(in the rows, 128 means zero)
Each path is a new rotation, seen through one point. The rows after it are directions, each followed by how far the rotation turns it, in degrees per step (0 if it stays put).
Each turn is a multiple of 5 degrees from 10 to 175, or 0.
Each row of a path follows its step; steps can be skipped.
path 1
step 0: [133 142 134 130 122 134 129 139 127 115 132 120 125 128 123 137 120 126
 143 137 115 122 145 123 130 113 134 127 129 130 132 119 133 125 125 129
 127 135 129 148 117 130 139 142 121 138 123 124]
step 1: [128 131 123 127 116 129 127 125 124 112 139 114 124 131 127 145 147 127
 132 117 123 123 127 123 146 128 128 135 124 124 124 120 134 123 122 121
 132 138 137 124 127 123 131 141 119 142 136 117]
step 2: [130 125 121 137 126 135 135 136 120 126 126 123 128 125 132 132 125 129
 127 125 137 110 120 115 136 123 142 117 112 122 116 115 142 114 131 112
 126 132 135 111 132 126 132 128 131 131 124 128]
step 3: [137 128 134 131 137 119 121 128 129 127 126 127 115 127 130 129 126 123
 130 127 152 130 134 116 142 120 152 120 133 132 118 129 134 122 123 128
 121 135 132 128 133 125 114 132 146 126 129 123]
step 4: [128 132 139 121 132 123 150 129 136 120 135 135 127 147 129 135 130 130
 131 115 144 147 128 121 117 127 136 128 136 128 120 131 129 124 129 115
 130 136 130 124 136 135 128 132 138 123 134 130]
step 5: [121 131 128 133 128 131 134 144 139 120 127 119 132 145 118 127 114 118
 115 130 141 132 132 116 123 123 112 128 135 129 125 117 137 142 126 126
 122 132 122 128 138 138 136 123 136 129 135 133]
step 6: [133 148 135 130 131 136 129 130 128 122 129 115 141 124 135 132 133 124
 127 119 121 132 137 110 131 134 106 124 136 127 135 130 130 126 121 133
 112 131 116 128 131 124 121 128 143 128 133 130]
step 7: [137 141 124 144 139 136 126 123 122 126 136 123 138 133 132 122 142 145
 136 131 127 135 126 116 127 137 126 121 134 123 133 111 122 124 125 122
 120 130 119 126 135 139 129 131 110 133 127 136]
step 8: [137 135 121 128 147 139 120 129 141 124 129 121 136 129 113 119 123 136
 126 120 122 138 129 131 143 123 136 121 114 113 119 115 127 129 116 138
 127 129 131 121 123 129 125 132 119 127 125 129]
Speeds:
[125 128 125 127 130 130 130 129 125 130 128 130 130 131 124 127 129 127
 126 125 130 132 124 129 128 128 126 130 127 127 125 125 127 130 129 129
 133 128 129 123 132 127 132 130 124 131 129 124]
115
[125 124 129 127 124 128 127 130 125 127 128 127 132 130 126 126 125 128
 128 128 133 130 130 128 125 129 127 131 133 127 127 130 125 125 127 127
 126 130 127 128 132 127 125 125 130 122 127 128]
45
path 2
step 0: [123 130 121 136 129 139 127 122 132 130 129 118 126 144 133 106 130 123
 142 118 138 120 119 123 124 122 122 122 123 130 124 131 134 136 124 122
 129 136 124 122 139 123 116 142 127 106 129 133]
step 1: [137 125 133 124 123 126 125 131 125 109 135 123 136 141 119 121 136 145
 114 113 127 123 131 124 125 128 136 146 138 132 135 127 127 127 139 131
 144 124 117 128 136 125 127 126 122 134 123 120]
step 2: [127 140 133 127 138 145 124 136 130 123 121 126 124 116 139 133 123 117
 137 115 128 131 144 133 122 134 119 142 121 122 124 133 124 128 138 123
 119 142 126 114 132 120 124 122 132 125 127 113]
step 3: [128 126 140 137 123 128 133 133 116 120 124 132 120 140 120 107 124 128
 125 131 130 130 139 122 132 129 125 117 131 135 129 126 127 130 113 119
 120 138 113 118 140 124 130 133 111 126 121 141]
step 4: [138 138 121 125 124 128 124 122 121 125 133 136 132 127 124 126 125 138
 128 122 126 141 125 116 145 141 127 136 127 135 148 125 127 137 147 124
 139 139 135 121 136 139 128 127 133 138 121 117]
step 5: [135 133 142 141 143 132 138 121 132 119 130 135 127 132 139 122 132 128
 150 122 135 132 121 140 127 123 138 136 121 126 133 133 125 128 121 115
 114 142 123 124 113 126 123 119 129 125 133 126]
step 6: [141 123 122 129 127 126 135 126 114 118 130 123 128 133 135 127 141 129
 118 126 115 127 118 120 132 137 126 128 132 128 120 135 142 140 125 112
 123 125 120 122 138 124 145 139 108 135 135 131]
step 7: [121 134 132 130 124 131 114 112 140 127 132 138 120 128 123 124 124 128
 129 124 127 133 131 122 129 135 135 138 136 127 139 149 133 127 138 129
 125 148 134 141 141 125 132 130 137 134 143 117]
step 8: [133 141 132 139 122 134 136 132 123 123 137 120 134 128 133 114 150 120
 127 124 142 113 115 130 127 130 113 126 129 125 131 130 124 123 121 130
 123 146 121 131 125 128 125 122 124 111 130 130]
Speeds:
[126 127 128 130 129 131 126 135 125 129 129 131 130 129 128 131 124 131
 129 132 125 128 125 127 131 129 129 129 132 126 127 131 132 127 132 131
 132 128 128 126 128 128 129 127 128 129 129 124]
140
[125 128 126 128 123 130 131 129 127 129 131 133 126 126 127 127 129 126
 124 128 130 133 128 129 127 130 129 126 126 128 130 132 126 125 129 130
 129 130 127 126 127 134 126 133 128 125 128 131]
85
path 3
step 0: [127 138 124 140 140 117 133 127 115 113 122 138 124 132 135 124 126 136
 126 119 118 134 133 144 134 130 126 118 120 142 126 135 135 138 136 123
 134 134 124 131 136 125 122 121 118 130 139 119]
step 1: [143 121 119 130 121 110 134 120 125 126 123 133 125 137 129 124 128 142
 135 138 126 133 138 120 130 136 121 112 123 114 128 147 131 128 127 129
 131 129 135 133 131 138 129 129 115 134 123 121]
step 2: [124 128 125 136 131 115 136 137 124 119 127 136 128 128 133 122 127 139
 144 131 125 134 127 143 131 135 136 122 120 138 130 137 119 129 141 138
 149 118 132 125 137 123 122 127 125 129 140 122]
step 3: [132 128 123 132 116 131 132 133 121 119 118 121 123 131 129 131 135 142
 130 130 138 132 139 118 133 130 128 111 123 133 130 148 117 130 124 129
 122 121 139 124 133 137 115 127 115 138 120 121]
step 4: [123 120 125 133 135 116 129 133 131 127 132 124 135 124 136 130 127 138
 132 136 136 134 122 136 139 136 147 128 122 130 121 148 109 131 126 137
 138 121 116 130 137 128 131 124 121 123 130 125]
step 5: [143 139 116 134 128 125 128 151 125 118 115 115 120 128 125 135 135 124
 131 130 131 126 127 125 132 132 136 121 134 128 117 139 122 130 126 128
 124 122 133 120 135 135 112 118 123 130 123 122]
step 6: [133 127 128 132 139 118 126 128 133 115 132 125 132 134 123 134 124 140
 118 128 138 124 113 136 131 133 141 119 126 140 120 142 130 127 118 126
 133 121 112 133 134 128 136 120 115 133 120 129]
step 7: [142 135 115 133 139 109 133 138 125 114 116 127 128 137 134 131 132 121
 118 123 132 136 129 124 135 129 133 128 133 117 112 130 136 132 134 141
 133 129 125 125 131 134 118 125 128 133 118 122]
step 8: [144 135 130 127 136 112 127 132 134 121 131 134 124 134 128 130 123 132
 131 121 137 131 121 139 123 132 123 122 129 134 141 141 135 115 124 127
 142 116 121 125 134 128 137 114 117 136 114 122]
Speeds:
[125 129 128 129 125 126 130 125 127 128 130 132 130 127 127 123 124 125
 128 128 129 130 134 126 127 131 125 123 126 129 129 128 128 123 131 129
 131 128 127 128 127 129 125 124 129 127 127 131]
45
path 4
step 0: [125 132 133 136 133 122 123 121 129 122 127 130 128 137 127 132 131 124
 138 125 125 132 138 127 122 116 114 140 130 138 146 119 116 124 126 111
 136 142 115 127 121 150 129 133 130 125 132 120]
step 1: [128 125 129 128 116 108 116 119 140 119 127 119 140 133 128 139 128 128
 134 127 134 131 133 128 139 126 116 126 123 120 134 117 136 128 135 124
 137 136 143 122 141 123 119 129 111 132 136 124]
step 2: [140 136 130 128 130 124 128 122 129 132 136 135 122 134 133 138 137 133
 123 126 142 135 132 120 129 123 115 127 106 123 133 110 125 117 124 132
 124 128 133 132 141 144 136 120 142 137 123 124]
step 3: [136 136 129 144 130 130 120 116 135 133 124 134 122 146 122 138 129 118
 139 118 134 122 131 141 129 118 122 138 120 128 126 116 128 128 135 109
 135 131 129 124 115 136 134 135 121 121 131 139]
step 4: [137 122 126 124 117 127 116 120 125 118 135 125 127 126 121 140 114 147
 138 141 144 130 136 134 132 132 118 133 126 121 127 122 123 124 127 119
 135 139 132 113 144 127 132 129 121 135 126 134]
step 5: [137 118 136 144 126 118 135 124 128 136 129 121 127 129 141 145 129 146
 127 116 141 137 127 139 123 120 122 122 112 127 118 123 123 120 128 126
 122 111 129 132 133 135 129 126 134 128 125 131]
step 6: [130 146 109 134 127 137 125 123 128 138 125 132 117 137 119 136 130 131
 130 127 139 130 121 142 131 128 117 124 124 120 127 127 121 132 107 107
 125 123 127 121 122 130 125 136 118 123 122 131]
step 7: [139 119 118 140 121 134 124 129 124 130 132 117 133 124 125 133 112 147
 136 137 141 120 130 125 122 123 115 130 134 127 121 124 115 124 142 119
 113 136 129 118 130 125 121 139 130 120 128 121]
step 8: [122 122 134 139 125 124 127 119 112 122 128 127 124 137 131 145 134 133
 119 128 138 139 117 145 125 117 121 110 126 116 124 140 119 128 130 130
 120 122 120 130 135 129 117 122 123 129 131 116]
Speeds:
[129 127 126 131 124 127 128 127 129 124 127 132 126 132 130 125 126 129
 131 128 126 130 129 126 131 130 131 133 130 131 128 132 126 127 132 124
 127 129 129 123 130 127 125 130 129 130 127 125]
110
[130 126 128 125 129 128 128 131 125 127 128 129 127 123 129 127 128 133
 127 128 128 126 126 126 130 130 127 127 131 130 129 121 127 125 130 124
 126 130 130 127 127 130 130 125 134 128 124 126]
145
[133 127 125 127 127 131 126 131 129 132 128 129 133 125 125 127 126 130
 128 130 131 129 130 123 129 129 129 133 126 125 128 128 129 128 125 132
 128 131 127 126 131 127 125 127 128 130 127 128]
140
path 5
step 0: [119 121 112 133 118 133 134 132 127 126 123 124 134 141 116 139 123 129
 118 132 146 130 138 139 135 140 134 116 119 150 128 114 127 112 125 122
 128 125 128 122 124 127 136 119 134 118 127 131]
step 1: [108 134 129 114 125 123 123 126 119 123 117 126 130 125 122 118 138 132
 118 139 130 124 117 127 139 141 150 134 126 135 134 121 126 116 126 130
 130 109 133 116 130 135 130 117 136 128 133 139]
step 2: [115 130 136 130 132 119 129 122 119 128 124 123 109 138 132 123 132 133
 125 118 135 124 119 106 130 144 135 132 120 126 122 120 118 114 147 129
 129 127 135 110 124 121 124 130 119 125 119 125]
step 3: [131 140 143 123 131 124 141 122 118 131 138 128 119 139 121 131 139 131
 128 119 138 118 109 118 136 127 124 126 131 110 127 128 113 133 125 129
 133 127 132 129 136 140 129 144 143 125 115 128]
step 4: [125 135 132 134 126 138 139 122 135 129 142 127 119 141 121 141 137 138
 123 131 119 144 126 135 123 136 116 125 118 114 128 114 120 138 140 127
 133 135 128 133 151 122 133 142 133 131 131 122]
step 5: [132 124 124 119 114 123 131 145 123 117 133 138 127 120 115 141 141 120
 129 131 118 143 123 136 121 130 135 133 140 114 140 128 118 136 124 126
 142 132 129 134 135 120 129 136 127 124 143 119]
step 6: [126 113 123 132 117 139 119 138 109 127 137 134 118 130 120 144 128 130
 116 133 135 143 130 125 116 133 134 130 135 129 125 139 139 139 133 115
 129 136 133 132 117 112 127 121 123 131 129 133]
step 7: [135 125 125 123 124 121 119 140 117 137 146 121 120 139 122 121 123 112
 120 141 140 124 124 136 139 124 147 123 132 137 138 125 141 143 118 117
 126 135 133 124 121 134 122 122 125 123 130 134]
step 8: [126 144 122 135 126 128 126 129 122 139 133 120 118 141 137 113 133 127
 134 132 139 126 128 141 121 135 134 136 127 130 120 111 157 127 126 134
 126 122 144 123 131 123 132 117 122 126 129 133]
Speeds:
[129 131 130 130 128 126 131 123 126 126 126 130 132 129 127 128 129 128
 124 127 129 130 126 128 131 129 127 126 131 132 125 127 125 123 128 129
 129 129 129 126 130 128 121 126 128 133 129 126]
35
[133 130 127 126 124 129 129 128 129 130 127 125 130 127 128 131 127 128
 123 128 126 130 129 126 126 128 128 130 127 127 124 126 123 129 127 130
 124 128 128 134 126 126 128 128 131 124 132 126]
60
[128 124 126 126 127 128 132 127 129 121 129 127 129 126 124 130 129 128
 128 132 127 130 132 128 128 129 129 130 129 133 129 132 131 128 126 125
 127 131 130 132 131 127 127 130 127 127 125 126]
55
path 6
step 0: [132 130 128 120 126 121 131 125 122 126 128 124 134 120 125 131 120 121
 123 125 133 127 122 129 131 128 126 134 122 120 125 119 138 134 133 126
 114 143 145 135 136 138 128 121 135 136 131 124]
step 1: [119 131 130 134 131 128 135 134 123 125 130 123 139 112 129 116 135 128
 130 123 123 128 136 134 137 120 134 128 125 121 127 136 129 121 138 120
 121 120 139 125 139 129 134 135 129 134 120 125]
step 2: [112 126 132 141 125 128 132 135 129 122 131 116 126 129 125 126 129 132
 132 128 128 136 115 119 132 134 126 132 133 119 142 139 134 134 127 127
 128 115 119 129 132 130 121 126 130 135 134 129]
step 3: [129 111 123 136 126 125 118 125 135 127 127 116 123 122 120 129 121 129
 130 135 132 120 126 125 136 123 128 130 129 129 132 118 133 133 124 121
 137 130 132 127 132 113 118 122 135 128 134 134]
step 4: [122 120 120 120 129 138 139 127 129 129 118 135 143 126 120 141 132 130
 115 131 125 119 130 126 137 129 136 127 129 131 129 117 130 130 135 116
 126 131 118 120 129 119 126 126 126 130 124 124]
step 5: [130 137 125 118 131 143 135 129 124 124 132 131 129 128 116 126 131 125
 130 125 127 133 125 129 123 126 129 139 117 109 124 122 127 139 134 137
 123 124 125 126 135 122 114 125 128 127 128 124]
step 6: [135 130 135 120 132 125 109 133 117 121 125 125 128 134 122 122 133 126
 133 126 130 127 127 134 129 133 129 136 132 119 127 128 128 136 133 116
 116 122 140 120 131 128 132 127 142 132 132 135]
step 7: [126 126 133 137 126 127 131 122 119 125 121 126 125 123 127 123 123 136
 111 119 119 129 134 138 135 141 128 126 132 123 133 126 135 130 132 123
 140 113 131 133 131 133 130 132 138 137 120 131]
step 8: [126 130 132 129 129 129 129 122 138 124 133 119 140 135 122 122 116 148
 126 131 128 132 127 130 138 129 129 130 120 122 144 132 125 124 129 126
 138 130 126 135 135 127 125 115 125 128 131 120]
Speeds:
[129 125 131 129 126 128 132 127 126 126 129 132 132 125 127 128 127 131
 124 126 127 127 127 129 133 128 127 130 127 130 125 132 126 124 128 133
 126 124 125 128 129 124 130 128 128 125 126 127]
115
[126 125 124 126 129 130 128 130 132 125 127 124 125 127 127 128 128 127
 127 132 130 129 122 129 129 128 128 127 128 132 128 125 125 131 130 128
 130 128 125 126 125 125 130 127 126 123 125 125]
60
path 7
step 0: [114 133 125 140 116 115 137 123 126 120 143 130 127 123 125 135 142 135
 123 122 125 121 129 146 131 136 119 117 135 127 128 131 125 143 131 123
 133 131 142 133 127 126 134 123 135 139 130 122]
step 1: [131 129 129 137 125 115 121 124 128 129 133 118 127 119 113 143 118 136
 120 122 132 132 135 141 124 134 117 138 119 119 138 122 134 133 138 116
 123 134 136 135 129 125 128 125 129 130 147 131]
step 2: [127 116 137 145 117 128 119 123 129 134 133 128 122 130 119 140 126 117
 125 129 131 135 135 131 136 139 129 134 128 131 140 127 141 141 131 134
 118 138 128 138 130 131 138 143 127 127 126 113]
step 3: [115 129 141 126 121 131 125 131 146 135 127 129 118 124 120 133 128 121
 122 133 127 147 121 136 143 135 135 119 125 116 120 133 132 126 127 121
 131 131 137 138 128 123 140 139 135 133 133 131]
step 4: [133 128 137 125 112 117 133 143 128 132 126 113 116 121 126 128 128 115
 143 130 131 132 126 136 127 125 126 134 129 115 134 136 131 134 135 118
 138 128 130 140 125 112 126 136 124 133 118 129]
step 5: [137 118 120 130 122 132 134 129 134 132 133 117 128 142 130 127 131 129
 117 125 122 138 125 138 126 137 116 121 123 129 128 146 127 141 132 119
 125 126 134 142 124 118 120 134 120 143 114 127]
step 6: [124 116 119 133 127 132 130 141 131 110 117 120 117 123 125 131 134 136
 112 119 136 136 124 129 133 139 112 129 133 123 137 128 136 121 124 131
 127 128 135 138 121 113 126 124 126 136 128 128]
step 7: [125 122 126 137 131 114 129 138 119 125 124 131 120 121 121 138 120 134
 123 134 131 128 132 138 129 145 122 125 130 140 127 141 128 119 144 129
 124 137 124 126 117 108 130 134 136 121 121 123]
step 8: [128 122 118 138 132 130 140 126 126 122 126 122 127 130 121 137 114 122
 132 134 130 131 138 131 126 130 140 114 114 131 126 133 132 118 132 129
 128 126 142 146 133 115 129 140 143 135 138 120]
Speeds:
[127 130 126 132 126 122 127 125 129 125 126 128 129 129 128 131 126 132
 128 130 130 126 131 128 128 133 128 130 124 131 127 123 126 124 127 128
 127 129 129 129 130 131 130 130 129 126 130 124]
55
path 8
step 0: [141 129 126 112 122 127 133 122 103 124 147 125 126 139 114 131 131 137
 130 128 144 145 133 116 125 121 132 129 126 135 126 124 135 122 137 138
 125 132 126 128 118 135 123 114 126 123 137 139]
step 1: [118 133 114 134 127 117 133 120 128 139 112 134 123 128 117 133 123 132
 106 121 134 130 114 115 134 122 131 123 135 116 119 124 131 127 126 149
 139 122 130 120 140 122 129 133 131 115 129 119]
step 2: [132 120 117 136 137 132 120 114 135 136 135 118 133 121 117 138 114 120
 121 137 117 127 133 134 128 129 105 130 127 140 123 125 122 131 117 126
 128 128 137 124 113 138 150 126 121 126 130 121]
step 3: [142 123 134 129 129 104 121 135 108 124 142 121 126 118 138 137 123 128
 144 106 128 128 122 126 130 118 126 124 133 125 132 120 130 135 138 135
 123 122 131 126 113 132 129 137 130 126 132 138]
step 4: [119 130 109 129 108 131 129 130 124 134 127 125 126 133 145 127 133 133
 121 125 139 131 115 118 129 128 123 113 141 117 117 108 127 129 109 126
 131 127 123 138 135 131 128 118 122 126 115 135]
step 5: [109 117 123 142 128 128 119 135 118 117 117 133 117 127 127 138 119 128
 127 141 131 140 132 144 131 128 117 132 129 124 128 141 122 110 126 131
 125 129 137 128 129 145 140 117 122 128 141 121]
step 6: [129 127 141 125 136 112 126 127 123 114 130 141 140 116 135 136 141 114
 128 124 126 136 123 110 142 117 131 132 122 140 119 126 122 140 126 121
 116 122 137 131 136 136 138 142 122 127 134 129]
step 7: [141 133 130 137 113 137 132 112 123 125 138 138 117 136 134 140 123 127
 134 121 134 129 121 116 111 128 132 114 136 131 122 132 115 131 122 120
 127 135 128 124 133 140 128 119 144 127 106 125]
step 8: [123 143 132 138 118 129 141 133 125 138 115 130 120 122 118 132 121 122
 128 125 131 136 135 138 130 113 119 127 130 116 136 134 129 132 111 130
 115 120 123 114 127 140 112 116 123 128 146 128]
Speeds:
[126 125 126 130 125 129 126 126 132 130 127 124 132 127 129 131 128 126
 131 126 128 126 129 128 128 131 128 128 124 129 127 131 131 128 128 130
 127 130 129 125 131 130 127 120 128 127 123 126]
130
[126 127 127 130 128 125 131 130 123 132 125 127 128 130 123 128 130 127
 129 133 127 127 127 129 130 127 129 130 131 129 122 127 128 125 128 129
 127 130 130 129 131 125 125 125 127 133 128 130]
90
[131 123 130 127 128 129 125 127 127 129 124 126 129 123 128 130 128 127
 127 133 126 127 126 130 128 123 127 127 125 128 128 128 127 131 132 125
 129 128 126 128 132 126 134 128 128 127 132 125]
100
[130 128 126 128 125 129 124 125 126 131 130 127 127 126 130 125 125 124
 134 129 129 131 127 128 129 126 131 127 132 127 128 126 128 131 130 123
 128 129 125 126 125 128 122 128 129 131 127 127]
90
